In the rows, zero is written as 128.
A state moves one step at a time under one of 8 hidden systems, and each row is a state written as 20 numbers. Each run below is a few steps of one system.
seq 1, Zek:
[[125 178 131 150 155 114 124 135 141 124 118 124 149 108 121 105 145 149
   88 109]
 [102 121 127 115 104 135 121 122 122 160  96 129  98 123 149 118 169 129
  129 166]
 [121 154 115 146 151 129 120 128 103 122 146 165 116 149 153 158  99 152
  143 126]
 [119 132 149 129 121 111  99 153 140 126 156 136 122 103  87 137 146  98
  111 155]
 [155 152 133 142  91 115 123 105 116 156 135 114 134 121 145 122 133 147
  179 116]
 [144 116 130 134 167 103 130 146 166 117 125 173 148 145 141 134 155 108
  130 132]
 [118  78 119  90 104 127 114 140 108 136 145 109 119 124 104 125 130 146
  169 131]
 [141 155 126 154 169 153 136 128 138 108 138 140 181 122 121 120 127 155
  135  93]
 [121 111 131  76 129 129 130 131 133 146  94 126 110 115  89 103 178 117
  113 151]]
seq 2, beri (9 x 20):
[[172  79 133  92 119 120 136 123 159 149 134 126 156 181  70  87 142  98
  166 118]
 [125 118  88 141 130 189 168 106 139 129 129 140 177 176 109 107 102 169
  146  57]
 [108 107 121  91 156 215 167 118 149 111 101 165 129 136  66 133 136  88
   80 131]
 [104 151  86  84  92 175 171  85  76 137  93 137  64  95 108 162 109 160
  108  98]
 [ 77 171 122 164 133 129 142 136 136  93 112 159  85  58 157 188 130 108
   32 135]
 [137 120 153 105  72  74 111 122  92 130 118 100  49  54 185 184 137  94
  142 188]
 [160 167 146 198 137   7  91 152 122 101 167  97 127 111 213 149  82 142
  124 118]
 [173  52 181 143 110  41  84 166 184 133 154  64 170 144 150  79 159  69
  161 172]
 [193 105 137 153 137 122 118 109 126 147 154  69 207 231 155  56  71 168
  221  87]]
seq 3, beru (9 x 20):
[[ 77 139 126 133 187 136  91 170 123 117 152 163 126 158 103 122 127 149
   93 158]
 [116 163 150 115  89 153  95 122 105 156 156 110 114  99  58 122 140 122
  134 157]
 [134 218 128 171 140 121 125 113 129 141 128 176 131 103 142 148 149 147
  119 119]
 [126 109 131  92 123  93 119 146 137 132 126 178  87  91 116 166 182  95
  138 165]
 [139 133 117 123 136 122 115 137  90 110 162 138 141  83 134 160 123 183
  199 101]
 [167 119 164 133 172  94 119 158 169  93 138 127 177  87 118 121 166  97
  126 133]
 [149 106 126  95 105 127 132 112 122 164  99  99 147 109 136  87 184 166
  196 122]
 [ 98 122 114 144 212 147 126 160 152 106 112 159 179 149 146  98 160 169
  113 119]
 [102 101 146  67 127 176 113 135 115 146 110  94 123 114  57  85 170 125
  120 171]]
seq 4, solid:
[[160  92 134 107 118 123 160 114 123  91 116  69 120 106 138 136  79 101
  105 106]
 [146 102 143 137 116 131 150 110 131 109 105  56 136 134 168 109  86 105
   98 122]
 [138  96 148 114 132 144 138 113 126 122 105  74 117 167 151 105  87  92
   99 155]
 [117 100 127 123 109 135 130 117 120 133 122  78 106 185 128  99  71 112
   91 136]
 [109 118 133 149  98 158 135 113 145 138 127 102 119 181 119 112  85  87
   75 140]
 [131 136 126 128  89 161 150  90 131 149 120 123  97 182 108 129  81  81
   95 134]
 [126 130 112 144  88 132 157 101 138 130 129 136  91 168 128 154  67  84
   81 110]
 [139 114 130 145  76 151 158  98 139 118 140 123 104 139 134 171  72  68
  107 121]
 [175 128 138 139 100 130 159  91 125 108 138 104 113 146 141 160  51  77
  116 106]]
seq 5, kog, 9 rows:
[[ 67 147 115 144  70  97  70 166 110 158 179 136 100  80  81 141 163 164
  132 141]
 [132 203 147 195 136 129 105 136 160 142 155 190 173  79 131 148 192 135
  155 133]
 [149 125 138  85 109  80 100 139 140 177 125 179 106 109  95 124 221 114
  187 170]
 [123 121  90 139 143  70 107 167 127 122 167 180 152 103 128 148 163 203
  194  77]
 [135  99 154 105 173 152 112 164 159 110 134 142 195  65  78 107 218 132
  167 141]
 [149 168 111  77 133 107 115 120  84 165 112 120 134  94  84  85 180 217
  188  97]
 [ 83 136 101 127 203 112 130 170 157 112  87 168 159  87 139  99 216 192
   91 109]
 [ 68 124 127  82 108 178 101 140  81 153 108 114 106  42 106 124 206 185
  162 167]
 [111 241 127 147 191  85  92 149  92 118 131 167 118  56 130 144 168 202
  106 125]]
seq 6, solid (9 x 20):
[[189 203 137 107 154 130 127  97 112 159 134 172 142 153  71 111 142 141
  173 115]
 [115 101  82 124 129  50 140 159 172 129 120 191 115 125 125 139 175 136
  112  88]
 [ 98  98 115 138 113 210 143 124 126 123 136 154 160  85 140 161 161 156
  188 118]
 [163 196 139 103 208 122 132 130  99  90 125 146 138  89  92 137 124 154
  111 109]
 [121 103 116 106  86  59 126 147 141 136 107 108 107  51 135 126 195 138
  125 118]
 [115 144 134 168 156 168 119 121 109 127 115 128 160 115 216 130 146 177
  177 146]
 [140 130 160  77 204  95  86 169 102 102 139 136 113 114  97 128 142 123
  127 181]
 [106 120 111 140  76  80  91 149 119 164 150  84 140 113 118  86 156 191
  160 106]
 [114 155 152 174 184 161 107 144 166 138 124 168 185 151 154 101 181 130
  132 164]]
seq 7, Sova:
[[120  82 123 120 146 198 158 106 139 131  88 123 149 179 165 105 127 121
  141 139]
 [ 89 104 100  90 142 154 142 129 103 115 112 114  92 161  98 120  83 141
   70 121]
 [ 87 153 115 148  70 156 145 106 122 139 115  94 104  85 118 132 124 134
   72 111]
 [143 176 146 144 103 148 148  80 124 151  90 137  92 128 174 147 123  90
  106 159]
 [140 114 121 114  99  59 127 123 120 134 126 138  60 151 161 160  98  92
  115 147]
 [140 102 144 168  76  91 110 139 133 110 183  95 126 105 151 167  87  96
  145 128]
 [200 129 179 145 129 116 117 117 145 118 159  85 168 148 120 111  95  77
  154 136]
 [168  85 120 124 125  89 136 127 158 137 134  94 168 198 112  69 106 127
  145  89]
 [ 96  61 106 150 113 192 145 131 164 127 139 108 184 180 113  93 113 135
  133  94]]
seq 8, pafu:
[[146 121 139 109  81  73 109 130 119 139 150 123  80 115 110 153 120  87
  132 152]
 [145 132 127 182  91  97 123 119 127 124 158 117 134 120 189 160  96 133
  164 108]
 [167  83 159 135 154  95 119 145 166 111 139 132 155 154 160 130 134  75
  154 157]
 [157  82 106 118 126  98 137 129 139 134 131  98 167 176 126  80 113 160
  169  76]
 [107 111 115 163 165 167 154 137 186 116 111 142 189 161 129  93 144 126
   88  97]
 [119 106 116  66 133 204 156 101 124 156  84 121 131 160  70  80 153 133
  127 132]
 [ 85 188  89 124 139 178 158 106 103 125 113 152  95 137  86 139  90 159
   51  91]
 [ 89 136 139 104  75 177 137 112 117 134 115 133  66  60  92 177 145  74
   81 176]
 [157 192 142 125  88 119 121  86  49 130 145 107  59  95 156 188  60 129
  149 144]]
seq 9, beri (9 x 20):
[[101  80 109 111 126 153 152 129 135 119 104 154 109 118 161 158 146 118
  131 138]
 [123 134 128 118 143 133 122 133  88  96 149 117 105 104 126 164  81 139
  120 128]
 [136 152 143 132 110  86 120 131 137 126 126  99 118  85 111 122 141 112
   88 128]
 [142 129 138 152 105 112 130 112 134 143 111 110 131 123 192 124 143 128
  152 138]
 [140 107 138 132 172  99 112 149 134 110 139 134 135 170 154 123 106 119
  131 146]
 [128  91 127 113 107 116 111 141 128 138 150  91 140 150  91  93 118 137
  143 120]
 [133 154 132 160 129 174 136 108 143 139 132 121 170 155 115 100 120 135
  126 109]
 [128 120 119  95 138 159 151 110 140 146  99 164 114 165 103 121 144 104
  118 138]
 [ 87 125  87 123 111 155 146 120 108 129 127 153 100 129 120 152 109 159
  119 100]]
seq 10, pudud (9 x 20):
[[ 70 112 102 199 113 170 128 137 157 133 157 151 155 183 154 132 101 139
  115 111]
 [136 131 163 109 121 207 130 108 135 139 139 138 133 146  63 131 124  66
  128 172]
 [148 165  87 125  84 122 163  91 124 152 134 147 118 148  75 128 100 150
  127  51]
 [ 97  98 114 148 105 158 170 123 175 105 104 155 116  92 150 172 145  78
   71 118]
 [167 119 135  79 104 152 148  89  74 121 127 118  84 108 135 176  88 112
  181 140]
 [164 141 121 147 145  50 145 138 143  81 144 115 124 119 139 150  72 114
   77  75]
 [135  57 154 131  63 110 122 127 147 136 119  65 121 104 180 126 141  83
  149 165]
 [180 128 134 137 176 124 135 107 112 119 129 121 149 215 181 112  61 138
  169 121]
 [108  62 132 113 128 101 113 165 169 121 140  88 137 176  71  76 115  90
   71 137]]
seq 11, Sova (9 x 20):
[[140 156 147 142 117 109 129 126 122 103 128  82 134  44 137 138 130 133
  103 112]
 [165 142 159 139 148 100 127 119 146 133  96 113 139 126 184 108 154 107
  131 158]
 [120  80 125 116 146  87 103 154 121 126 134 114 118 169 164 111 117 140
  148 151]
 [ 97 111 139 153 131 142  92 159 126 117 176  98 158 135 108 113 106 144
  129 134]
 [137 164 146 131 133 161 117 114 127 154 130 111 158 149  82  81 138 137
  129 131]
 [111 143  94 129 126 136 142 114 139 164 105 163 126 176 119 101 145 156
  122 105]
 [ 78 114  98 126 106 175 141 127 132 138 126 177 103 130 117 160 142 126
  121 131]
 [131 166 126 107 123 151 144 106  96 120 126 151  88  89 108 176 113 122
  118 129]
 [153 163 127 130 115  70 140 119 136 121 115 146  96  80 140 161 141 107
  103 115]]
seq 12, kog, 9 rows:
[[169 129 106 102 102  98 141 113 114 137 139 128 129 119  95 130 120 156
  177  74]
 [143 105 120 127 181 130 157 138 166  95 102 147 173 117 142 120 154 130
  119  97]
 [129  92 126  67 118 155 134 116  94 136 105  89 114 107 110 112 140 150
  159 137]
 [121 170 113 140 184 113 132 138 108  97 119 124 134 117 143 122 107 178
   90  97]
 [ 94 103 142 117 104 150 127 133 144 137  97  92 118  90 126 110 171 105
   92 165]
 [123 188 124 150 123 124 112 109  79 145 134 128 100 125 170 146 105 175
  149 133]
 [111 122 148 146 153  90 104 165 168 114 131 150 121 121 132 133 158  84
   76 170]
 [123 122 128 142  48 123 103 119 108 165 164 105 119 114 130 136 129 144
  189 131]
 [160 165 145 162 200 105 116 143 157 110 144 180 170 157 141 128 135 119
  135 130]]
seq 13, Zek, 9 rows:
[[115 114  95 135 153 133 108 147 114 142 159 190 156 166 146 136 145 199
  220 108]
 [110 120 133  98 174 154 102 169 146 123 159 187 162 112  32 122 186 133
  147 141]
 [135 170 104  88 102 143 133 106  91 167 118 137 129  80  73 113 178 201
  184  88]
 [121 172 110 125 186 137 150 134 145 115  93 220 134  68 139 163 207 152
  124 116]
 [113 124 131  56 123 127 105 137  66 131 124 150  61  51 113 178 170 146
  174 179]
 [158 210 147 161 178  92  99 142  91  91 165 154 145  46 158 180 130 175
  168 117]
 [154 130 186 103 149  63  71 164 136 135 129 123 128  58 132 120 220 101
  165 211]
 [161 129 127 130 153  63  81 146  84 144 151 125 152 134 193 114 146 216
  252 128]
 [112  93 148 130 227 109  72 209 170 106 162 179 203 134 102  96 207 148
  164 164]]
seq 14, beru (9 x 20):
[[125 105 120 120 136 164 151 117 125 114 123 171 111 134 153 175 117 107
  145 140]
 [159 121 123  97 144 101 137 129 107 100 140 113 114 122 102 141  85 128
  122 100]
 [134 112 127 159  87 110 140 125 153 120 134  93 147  96 140 130 126 120
  116  96]
 [148 110 138 133 131 144 146 107 137 129 102 123 133 146 185 129 128 109
  147 145]
 [131  99 110 102 151  98 130 136 121 122 119 117 116 173 129 107 103 144
  121 119]
 [ 99  98 124 151 100 147 122 137 144 128 150  98 147 141 113 111 110 130
  115 116]
 [140 154 144 142 126 170 138  99 129 142 115 121 133 159 133 115 111 107
  118 143]
 [120 143 106 116 119 106 139 117 127 145 110 145  90 161 117 123 116 126
   91 119]
 [ 93 114 111 147  93 146 130 130 126 125 150 140 106 122 127 163 104 120
  115 124]]
seq 15, pafu (9 x 20):
[[142 122 150 100 144 112 112 134 109 115 141 102 100 157  99 126  82  93
   98 158]
 [115 123 119 160  58 101 121 124 136 145 149  86 120 131 126 119 101 129
  110 103]
 [131 124 153 172 118 162 126 113 148 135 131 130 143 162 174 135 115  86
  136 162]
 [151  90 124  96 126 109 127 123 124 136 138 125 112 196 106 113  91 107
  144 132]
 [112 106 103 169  96 137 148 128 160 119 149 123 153 147 118 129  97 125
  106  77]
 [147 113 147 127 116 191 154  98 153 137 109 126 146 146 120 119 134  78
  132 144]
 [146 136 105 100 126 130 160  96 111 134 109 131  97 179 110 123  77 126
  106 100]
 [ 93  97 112 143  88 151 155 126 151 113 125 124 108 109 127 156 110  94
   72 114]
 [156 127 154 118 101 178 144  89 102 126 125  86 117 122 138 142  88  96
  146 148]]
seq 16, pudud (9 x 20):
[[100 129 118 141 147 148 118 149 110 100 147 124 148  80 134 145 128 175
  136 110]
 [152 166 163 117 155 127 119 128 125 121 115 115 141  78 117 120 163 120
  123 150]
 [139 145 112 111 128  75 122 129 120 150 110 140 113 119 139 113 164 167
  150 116]
 [ 91 111 123 142 166 117 110 165 138 108 129 153 135 112 165 139 154 147
  123 146]
 [132 138 155 111 148 135  90 143 100 130 150 116 136 106 109 120 146 146
  167 165]
 [137 171 126 151 153  93 112 141 139 136 134 139 158 126 115 100 153 164
  126 103]
 [ 98 111 130 124 131 137 114 145 151 147 112 150 137 111 131 114 200 133
  136 157]
 [122 152 118 113 167 152 117 132  96 130 135 162 136 128 119 134 143 178
  168 129]
 [110 152 131 125 155 113 111 157 138 114 137 144 139  81  82 125 163 142
   94 123]]

Which system made each run below?
seq 17, 2 rows:
[[ 93  76 143  70 144 129 106 160 115 121 118 136  74 115 116 147 151  92
  110 206]
 [101 170 113 162  89 130 100 120  78 150 163  82 125 133 131 114  82 200
  147 102]]
	solid
seq 18:
[[146 142 114 120 153 142 151 105 120 135 100 130 140 159 145 105 119 156
  139 104]
 [ 96 102 118 103 144 133 132 146 137 118 109 127 110 128 105 117 137 120
   76 135]]
	pudud
seq 19:
[[153  71 118  61 125 110 152 137 125  98 123 123 120  72  86 151 146 119
  149 102]
 [149 124 130 122 155 152 154 122 112  87 114  99 163  62 150 139 129 162
  148  91]]
	Zek
seq 20, 2 rows:
[[119 131 140 116 130 156 136 127 142 125 109 126 137  81 101 123 173 112
  107 137]
 [133 166 114 115 128 124 141 104  97 145  95 128 106 116 149 124 135 165
  133 117]]
	solid
seq 21, 2 rows:
[[ 99 119 130 175 102 114 131 129 174 153  85 110 142 112 201  98 190 125
  106 143]
 [132 121 137  88 179 156 113 123  90 141 114 163 103 184 153 131 127 137
  175 185]]
	pudud
seq 22, 2 rows:
[[131 171 132 156 104 163 150  84 137 156 100 126 113 176 145 113 104 101
   89 135]
 [103 130  97 118 106 114 144 115 124 142 115 163  62 173 131 151  98 109
   85 131]]
	beru
seq 23 (2 x 20):
[[132 119 126 140  93 122 129 118 163 167 121 150 130 157 129 114 163 102
  143 138]
 [126 115 104 127 137 153 144 116 123 131 131 164 130 170 142 141 108 145
  157 111]]
	pafu
seq 24:
[[ 88  89 106 143 145 167 170 136 183 101  97 164 136 129 138 143 145  91
   59 117]
 [126 133 116  75  95 205 166  80  76 132 104 110  90  98  99 153 101 136
  137 118]]
	solid
seq 25, 2 rows:
[[136  98  99 164 126  79 130 148 156 115 161 133 170 153 140 119 112 159
  150  63]
 [115  61 139 112 127 190 133 137 167 131 124 122 173 139  92  99 167  99
  144 147]]
	Zek
seq 26, 2 rows:
[[142  85 130 119 103 101 111 141 146 145 157 154 128 148 116 138 146 103
  177 143]
 [153 134 112 157 133 122 137 122 140 121 156 149 168 148 133 135 109 149
  168  79]]
	pafu
seq 27 (2 x 20):
[[ 98 103  95  80 186 126 132 158 116 108 113 181 108 121 113 142 155 164
  125 124]
 [108 142 122 113 134 152 124 143 109 106 141 119 145  45  80 139 152 169
  130 104]]
	pafu
seq 28 (2 x 20):
[[117 146 140 135 159 147 116 128 123 140 106 120 142 142 157  99 149 150
  131 156]
 [106 124 125  99 147 113 104 147 113 139 125 137 101 140 107 113 145 139
  117 160]]
	solid
seq 29 (2 x 20):
[[ 62 198 116 177 108 146 123 120 104 131 122 134  78 109 157 158  99 141
   46 143]
 [120 158 155 129 101  96 103 126  95 125 144 143  44  97 152 196 104  74
  103 198]]
	beru
seq 30 (2 x 20):
[[125 177 154 148 145 118  91 131  95 129 152 131 105 132 148 147 103 130
  128 172]
 [132 138 133 131 104  53  93 148 140 155 145 133 110 129 112 114 156 119
  126 143]]
	beri
seq 31 (2 x 20):
[[149 105 138 124 128  41 102 171 185 126 166 168 131 140  64 126 160  75
  111 129]
 [139 119 100 158  66 150 146  99 136 166 131 123 172 122 156 115 158 180
  213  72]]
	pafu
seq 32 (2 x 20):
[[142 127 115 115 179  97 146 136 137  99 110 169 113 145 145 147 115 117
  101 119]
 [112  76 126 105  95 108 120 148 126 118 133  99 116  75 123 139 150 128
  136 131]]
	Sova
seq 33 (2 x 20):
[[178 129 126 130 132  68 127 128 150 138 141 149 147 157 125 119 136 122
  167 105]
 [109  55 117 137 134 124 124 160 167 117 138 134 165 142 137 115 153 126
  147 121]]
	pudud
seq 34:
[[124  68 141 128  91 199 137 116 147 143 125  49 191 136 104  65 138 133
  157 117]
 [144 191 117 111 200 172 143  93  89 143  91 139 137 206 126  79  94 183
  122 114]]
	kog
seq 35:
[[ 69 121 104 147 134 180 136 131 137 130 119 197 108 136 156 170 147 126
  118 150]
 [137 154 142  99 130 148 112 128  89 114 166 150 100  97  70 174 106 116
  144 145]]
	pudud
seq 36, 2 rows:
[[155 135 118  77 135 151 177  90 125 132  61 135 113  95 128 125 166 127
  125 113]
 [110 117  91  90 149 102 150 135  99 101  98 137  79  99 146 154 116 163
   98 102]]
	pudud
seq 37 (2 x 20):
[[123  59 124 153  87 123 130 124 145 138 139 116 121 190 192 138  93  95
  156 147]
 [151  93 146 136 148 155 125 126 133 109 165 111 151 210 114 120  54  88
  134 136]]
	pudud
seq 38:
[[102 151 124 153 132 139 100 149 146 147 162 137 166 154  65  90 144 153
  117 115]
 [100 151 123 142 110 192 135 114 151 162 114 159 152 121  98 112 185 134
  131 131]]
	pudud
seq 39, 2 rows:
[[125 135  99 150 132  69 108 144 164 171 145 204 125 228 120 106 141 133
  140 121]
 [ 87  77 106 128  78 176 111 147 131 145 184 168 140 133  79 158 142 136
  193 124]]
	Sova
seq 40 (2 x 20):
[[112  89  74 140 106 111 154 126 125 119 142 183  95 163 171 185  89 141
  151  88]
 [128 104 146 149 136 176 136 144 139  72 177 132 159  85 102 184  92  92
  127 118]]
	solid
